Look-ups in named tables: a row name and a column name give one cell, copied from the table.

tama
         kovukoz  gepize    rif  gazases    lov  bunev  vekegot  gukenos    sog
makefim    54.98   51.39  51.59    48.87  51.65  48.86    52.35    53.99  56.19
nas        38.85   48.27  56.34    58.39  56.24  66.35    42.12    62.74  50.82
vome       66.97   52.58  52.31    43.12  55.80  59.44    52.03    55.15  58.73
mog        34.88   38.87  41.95    18.60  37.24  82.43    27.99    71.88  80.45
rut        77.90   56.23  48.03    49.91  55.19  46.82    68.64    54.95  53.69
meve       44.28   48.28  55.91    30.42  47.76  44.75    33.55    35.13  53.11
mudel      52.96   55.08  49.57    54.72  47.75  34.09    59.53    42.17  47.06
nivam      40.69   39.43  36.97    11.66  28.38  72.60    30.15    76.13  91.02
fepu       77.69   53.00  47.72    27.51  47.06  38.06    55.59    39.65  68.31

vome, gazases => 43.12
makefim, rif => 51.59
mog, gazases => 18.60
rut, vekegot => 68.64
mog, sog => 80.45
fepu, sog => 68.31
mudel, gukenos => 42.17
nivam, lov => 28.38
nivam, bunev => 72.60
nivam, rif => 36.97
nas, lov => 56.24
makefim, gazases => 48.87
mog, gepize => 38.87
fepu, lov => 47.06
mudel, sog => 47.06
vome, gepize => 52.58
mudel, bunev => 34.09
Row with the largest gukenos: nivam

vov:
      nomefo   dufu    dek  vorovin  gomefu   pada
ture   5.883  3.791  1.013    1.293   8.246  4.704
bap    7.544  0.901  2.472    6.034   5.414  1.725
ger    2.548  0.070  5.231    1.031   6.902  0.489

What is the gomefu of ture in vov?
8.246
What is the nomefo of bap in vov?
7.544
What is the pada of ger in vov?
0.489
What is the pada of bap in vov?
1.725
What is the dek of ture in vov?
1.013
What is the dek of bap in vov?
2.472
What is the dufu of ture in vov?
3.791
What is the dufu of ger in vov?
0.070
What is the vorovin of ger in vov?
1.031
What is the nomefo of ger in vov?
2.548
What is the gomefu of ger in vov?
6.902
What is the vorovin of ture in vov?
1.293
What is the nomefo of ture in vov?
5.883
What is the pada of ture in vov?
4.704

mur
         kinitur  tezuge
fegalen      123     149
zupe         177     137
gog          144     114
tup           32      72
nalepu        74     173
butol        110     140
dos           81      79
tal          137      72
limuvud       46     144
lamam        189     120
kud           95     104
zunufek      201      67

kinitur of tup = 32
kinitur of lamam = 189
tezuge of nalepu = 173
kinitur of kud = 95
kinitur of dos = 81
tezuge of limuvud = 144
kinitur of zunufek = 201
kinitur of gog = 144
kinitur of nalepu = 74
kinitur of limuvud = 46
tezuge of fegalen = 149

pef =
columns: mol, rav, fimulek, mimat, soluze
zetop: [118, 115, 164, 164, 219]
melupul: [185, 127, 124, 73, 67]
gilun: [147, 109, 111, 96, 88]
voresa: [136, 134, 154, 155, 181]
kef: [133, 139, 163, 158, 186]
talovu: [71, 112, 101, 169, 136]
vog: [145, 180, 130, 125, 53]
dabufa: [119, 147, 146, 164, 157]
dab: [160, 190, 177, 165, 159]
lagez: [162, 185, 130, 128, 64]
metas: [122, 113, 158, 160, 213]
zif: [151, 104, 107, 90, 86]

mol of dab = 160
mimat of melupul = 73
fimulek of zif = 107
mimat of voresa = 155
fimulek of gilun = 111
fimulek of voresa = 154
mol of kef = 133
fimulek of lagez = 130
mimat of kef = 158
soluze of metas = 213
mimat of vog = 125
mimat of zif = 90
soluze of voresa = 181
fimulek of zetop = 164
mol of gilun = 147

Table zomom
,mol,lub
gumi,46359,5234
zis,-60642,54646
gub,-30584,40604
zomibuf,-6703,19917
por,40544,-5578
tet,-34070,35096
minuz,-18443,43905
zemo,47360,-7901
lokud,44850,-18065
zag,5374,27644
kef,4126,23356

kef, lub: 23356
zemo, lub: -7901
lokud, lub: -18065
gub, lub: 40604
zomibuf, mol: -6703
zag, lub: 27644
tet, mol: -34070
gumi, lub: 5234
zag, mol: 5374
kef, mol: 4126
zis, mol: -60642
lokud, mol: 44850

zotoza
|  | boza | napeke | komud | nobure | berazop | nup | gotar | pamoduv | tolu |
|---|---|---|---|---|---|---|---|---|---|
| supemip | 70 | 78 | 171 | 129 | 111 | 129 | 103 | 135 | 120 |
| dusapa | 111 | 218 | 114 | 158 | 140 | 55 | 30 | 124 | 85 |
| gev | 36 | 115 | 174 | 134 | 141 | 164 | 78 | 157 | 114 |
| ruzisu | 85 | 162 | 163 | 160 | 131 | 53 | 24 | 148 | 93 |
| mikatup | 110 | 127 | 124 | 110 | 112 | 122 | 115 | 108 | 118 |
| zibi | 131 | 176 | 84 | 136 | 141 | 109 | 110 | 110 | 98 |

What is the nup of ruzisu in zotoza?
53
What is the nup of mikatup in zotoza?
122
What is the nobure of mikatup in zotoza?
110
What is the berazop of gev in zotoza?
141
What is the napeke of dusapa in zotoza?
218
What is the nobure of gev in zotoza?
134
What is the berazop of dusapa in zotoza?
140
What is the boza of supemip in zotoza?
70
What is the komud of ruzisu in zotoza?
163
What is the pamoduv of zibi in zotoza?
110
What is the napeke of gev in zotoza?
115
What is the gotar of gev in zotoza?
78
What is the komud of zibi in zotoza?
84
What is the pamoduv of supemip in zotoza?
135
What is the gotar of dusapa in zotoza?
30
What is the gotar of ruzisu in zotoza?
24
Row with the largest nup: gev

nuralov =
fields: fiz, pir, gupozog, nisuseg, gisug, dep, tururu
gasov: [98, 144, 136, 111, 142, 75, 75]
gusita: [149, 93, 156, 178, 55, 154, 153]
tal: [147, 151, 197, 166, 73, 162, 158]
boveb: [100, 75, 77, 48, 93, 84, 86]
sinut: [133, 100, 135, 99, 59, 142, 140]
gager: [95, 141, 122, 34, 118, 88, 87]
gifal: [83, 131, 107, 75, 153, 52, 53]
vovud: [149, 101, 159, 155, 50, 161, 158]
rabot: [146, 145, 187, 130, 60, 168, 163]
kizuf: [70, 79, 52, 52, 152, 24, 28]
zerufep: [136, 62, 115, 141, 56, 132, 133]

vovud, dep: 161
vovud, fiz: 149
zerufep, gisug: 56
boveb, dep: 84
vovud, gupozog: 159
gager, fiz: 95
tal, tururu: 158
tal, nisuseg: 166
gasov, dep: 75

volu:
|  | zum | dusaba | sorulol | nadoz |
|---|---|---|---|---|
| deguki | -6254 | 6261 | -1690 | 3734 |
| zilolo | 651 | 5638 | -5960 | 3734 |
| masozor | -8009 | 5392 | -870 | 3734 |
| ras | -2605 | 6765 | -3884 | 3734 |
| mitupi | -4622 | 6677 | -2990 | 3734 |
| mizevo | -879 | 6298 | -4880 | 3734 |

What is the dusaba of mizevo in volu?
6298
What is the zum of ras in volu?
-2605
What is the nadoz of ras in volu?
3734
What is the dusaba of masozor in volu?
5392
What is the nadoz of mitupi in volu?
3734
What is the dusaba of mitupi in volu?
6677
What is the zum of mizevo in volu?
-879
What is the sorulol of mitupi in volu?
-2990
What is the sorulol of ras in volu?
-3884
What is the zum of zilolo in volu?
651
What is the zum of masozor in volu?
-8009
What is the sorulol of zilolo in volu?
-5960
What is the sorulol of deguki in volu?
-1690
What is the dusaba of ras in volu?
6765
What is the sorulol of masozor in volu?
-870
What is the nadoz of masozor in volu?
3734
Row with the largest sorulol: masozor

